In the data rows, the value 128 means zero.
Some points, each followed by its number:
[127 109 148 170 109 119 106  97 152 102  68 161 116 102 160 135 144 151 146 144 172 100 125 133 149 131 184 136  94 149 108 106 175 103 157 175 143 109 103 140 185  87  55  29 147  66  88 165] 0
[182  85 131 155 125 115 138 119 156 152  96 126  88 149 203 121  95 128 162 152 143 108 140 113 156 152 143 145 104 141 163 135 153 184 135 125  96 111 126 124 145 118 108  92 121  86 107 137] 1
[106 114 146 137 137 141 128 139 149 164 126 182 102 140  58 143 154  90  80  81 162 171 149  21 210 115  85 139 240  78 184  85  95 107 135 125 109 145 131 174   6  99 116 124 170 190  69 120] 2
[163 129 114 132 127 124 137 100 132 100  96 127 129 117 199 103 100 139 160 133 133 119 129 191 108 121 131 115  76 174 133 130 117 141 163 112  68  61 112  91 144 148 124 133  65 116 126 161] 3
[157 138 126  90 154 137 165 127 146 126 118 107 146 135 124 102 128 111 169 139 108 135 141 172 108 145 114 106  61 193 100 115 126 131 142 133 106 142 139 100 157 130 138 148  80 183  83 166] 4
[172 178 145 142  85 140  96 133 106  64 163 144 131 147  78 121 109 112  72  85  91 100 106 128 175  90 118 117 136 119 134 171 116  77 115 144 156 105  78 130 125 133 128 129 172 122 108 163] 5
[150 103 129 139  96 104 137 139  86 144 106 101  64 135 200 158 111 147 182 138  91  73 151 183  85 150 137 148 116 101 113 167 149 165 140 113 109 120 128 105 208 160 160 155 137  76 163 133] 6
[117 133 163 182 128 121 113  49 136 100 128 161 134  95 156 126 103 145 117 152 181 109 127  84 124  75 190 111 165 159 167 173 160 159 104 104 148  41  83  96  58 132 155  97 128  93 128 114] 7
[ 87 117 113  90 134 126 108 219 123 114 115 100  79  84  84  75 119 138 158 159  95 146 102 159 124 185 121 172 112 152 124 130  89 107 125 128 110 130 127 126 144 174 136 173  98 157 140 132] 8
[106 157  82  88 162 183 115 155 181 139 118 108 165  99  90 102 140 115 100 146 124 193 142 127 152 134  99 119 129 152 143 106 169 119 113 113 174 176 114 154 108 120  88 147 140 156  94 114] 9
[105 112 114 153 162 111 158  81 115 181 146 180  85 186  62 136 184 122  37  36 114  92 157  76 177  94  75 127 198  84 169  81 117 130 155  90 163 111 116 172  16 126 165 125 170 179 121  83] 10
[118 123 112 138 141  82 179  52 150 137 179 167 103 153  75 169 207 121 127 101 116 144 132  25 192 105 108 143 164  65 112  91  99  39 126 136 172 103 100 138   8 114 137  92 162 177  79 126] 11
[128  35 143 125  54 120  81 135 149 102 154 109 122 128 173 105 103  90 204 108  92  94 161 160 110 130 174 113 111 169 124 152 125  72 115 147 108  95  85 119 179 136  87  97 117 115 142 142] 12
[109 137  79 109 165 177  95 148 153 120 118 145 167 104  66 115 200 128  94 148 131 171  84 129 137  94  96 116 128 176 119 124 157 133 107 128 150 169 134 172 138 124  89 140 140 156 132  90] 13
[105 121 130 123 123 133 123 166 136 169 145 188 143 154  70 116 155  66  46  90 130 185 142  28 200 110  62 123 236  61 171 102  62  65 145 165 123 128 113 218  41 134 110 113 135 157  74 149] 14
[107  99 147  62  74 111  64 202 144  88 168  55 149  90 102  61 130 136 207 185 114 151 100 152 120 172 144 147  56 154  78 135 104  79 102 178 106 134 123  94 135 185 112 156 105 113 165 155] 15
[156 106  57 166 158 217  57 185 132 106 160 186 165  93 119 124 186 160  34 144 130 123  62 138 176 150 170 100 118 156 112 150 178 175 136 127 208 185 132 124 119 119 142 162 177 122 187  86] 16
[126 114 141 103 138  85 101 133  98  91 120  72 169 131  75 108  91 144 145 126 118 156 124 169  84 147  88 103 145 132 121 157 132  80 106  99 166 157 125 161 139 160 138 182 114 152 155  91] 17
[143 120 172 181  87  94 161  30 115  90 117 167  23 142 158 134  99 166 125 130 152  62 144 144 125 114 172 126  79 150 121 156 134 128 152 117 167  80 115 103 129 128 124  83 163  48 125 164] 18
[148 147 160 155 108 122 118 103  91  87 106 123 105 125 113 123  61 131 115  98 146 125 136 169 122 121 137 147  99 128 148 146 129 115 119  89 148  76 125 108 134 132 127 124 102 105 113 169] 19
[112 223 171 107 135 120 155 129  98 123 129 107 157 123  86 143  80 143 133 140 172 173 106 166 101  95 106 132 174 128 113 115 103 129 142 133  95 118 167 111 150 128 104 150  93 102 173 119] 20
[111 126 139 151 126 155 107  76 126 148  50  91 161  61 207 106 127 163 135 204 149 175 167 122  87 138 202 148  71 145 143 159 139 148  94 106 144 141 147 141 191 144 115 102 116 116 105 143] 21
New points follow, each followed by the number of its nearest point above.
[ 99 129 125  99 138 114  88 169 104 117 131  54 114 133  76  83 100 158 122 126  87 123 161 149  79 162 103 114 104 147 128 149 125 108  88  89 182 176 114 145 169 160 144 181 128 129 175 109] >> 17
[187 103  84 145 136 138 119 158  98  92 191 164 116 153 155 146 139 162 109 163 100  75  76 126 139 146 168 101  97 134  96 162 147 183 128 111 177 179 107  85 114 128 168 204 172 111 186 122] >> 16
[160 153 140 188 119 110 171  88  64 104  80 135 120  86 191 144 129 165 121 156 111  75  69  95  95 110 132 147  96 150 111 118 140 175 156 142  98  75 131  98 178 137 170 119 113 145 113 185] >> 3
[ 99 143 118 139 143  75 178  71 160 129 160 188  87 160  59 159 186 122 110 119 116 108 141   2 168 107 105 161 162  84 120  89 124  28 143 126 170 118 126 148  23 136 136  94 156 141  96  71] >> 11
[128  99 123 113 113 117 126 166 141  81 144 108  50 118 129  85 163 110 161 164 107 135  95 156 155 180 158 193  94 137 103 121 137  88 142 127 122 123 107 121 149 140 149 140 139 142 123 152] >> 8
[200  90  55 165 130 149 102 147 119 109 157 137 130 183 134 161 151 183 110 106 112  66  46 117 124 132 134 146  83 153  72 123 121 163 134 115 214 189 145 105 116 104 180 182 180 129 195 131] >> 16
[186 102  69 148 146 154 124 135 118 126 183 176 108 173 145 129 157 160 112 155  70  68  64 114 126 140 143  81  89 135  47 168 142 174 137  93 229 211 150 109 101  87 173 197 196 122 194  78] >> 16
[ 84 163 148  95  89 122 122 168 121 153 133 124  94 120 108 114  93 106 158 106 135 150 147 185 150 131 115 151 156  82 127 132  61 104 147 156  83 112 149 166 159 124  81  90  83  90 132 156] >> 20
[123 101 143 166 108 139 112  84 133 126  24  86 157  59 201 135 129 158 145 162 176 195 131 100  89 156 167 130  95 128 139 149 146 119 108 151 122 125 130 117 221 151  82  90 116 110 116 152] >> 21
[ 87  59 102 112 158 140 127 165 139 204 149 128 154 146 149 118 197 107 112  81  58 135 158 107 107 136 121 112 169 109 165  79 173 107  99  95 106 161  90 178 134 133 124 142 147 191 113 113] >> 9
[113 110 159 181 175 109 195  81 137 106 171 170 155 204 133 188 185 168  53 152  80 120 102  12 135  82 116 115 230 101 192  93 189 199  75  77 127 175  92 175  23 104 153 134 211 191 103  53] >> 10
[108 186 241  82 114  74 185  95  77 104  79  72  65 163 117 135   6 114 150  63 130 106 189 245  51 108  95 149 140 121 200 149 101 139 153 133  81  51 147 116 201 121  88  81  63 111  97 199] >> 19
[130 121 180  96 104 139 141 189  88 153 156  77 194 152 220 143  71  64 174 110  97 122 151 191 134 138 160 101 109 106 158 140 149 130  87 192  23  92 116 141 221 132  89  43  57 115 156 189] >> 12
[142 106 159 153 108 126 134 114 152 129  80 128 124 125 182 139 133 131 150 135 168 154 137 115 123 113 141 125 135 130 153 114 135 158 119 133  86 102 140 141 133 108 114 107 105  87  73 149] >> 1
[114 164 139 106 138 131 119 147 115 156 116 123 146 110 104 139 134 120 133 138 132 115 152 163  99 146  94 129 123 103 121 135  75 125 120 147  95 143 180 124 122 123 128 120  88 138 132 122] >> 20
[158  93  76 157 132 142 113 133 133 128 211 144 116 161 166 171 149 157 111 151  68  98  91 133 154 133 166 116  97 116 107 140 150 173 109 101 150 157 116 112 116 117 147 183 191  98 183  87] >> 16
[101 115 106  86 140 103 127 183 108 129 133  88 119 130  63  89 128 128 124 110  81 117 145 144 101 169 118 135 141 128 126 127 139  86 100  85 180 186 136 150 166 167 144 168 133 115 175  81] >> 17
[ 78 194 133  84 123 110 127 124 116 152 150 130 205 150  76 151 119 159 103 162 160 157  88 156 101 133 127 135 156 116 105 115 119 123 137 120 116 153 184 103 126 139 125 142  99 122 155  98] >> 20
[195  91  68 148 140 154 111 149 120 125 174 163 111 188 150 152 159 149  90 130 121  52  71 145 135 141 144  98 108 118  85 144 144 187 129 123 198 193 114 128  97 103 176 200 175 101 176 109] >> 16
[129  78 121 176 144 112 103  89 140 124  63 143 101  89 176 137  81 175 178 201 162 145 132  81 120 136 175 202 123 158 157 132 136 174 139 122 104  75  95 135 147 134 126 100 161 106  82 151] >> 1
[105 122 139 112 137 111 114 161  72 104 135  35 121 108 102  94 100 140 146 106 107 137 124 148  55 169 113 115 108 143 122 148 132  86  96 109 179 179 105 151 167 146 125 183 134 125 178  85] >> 17
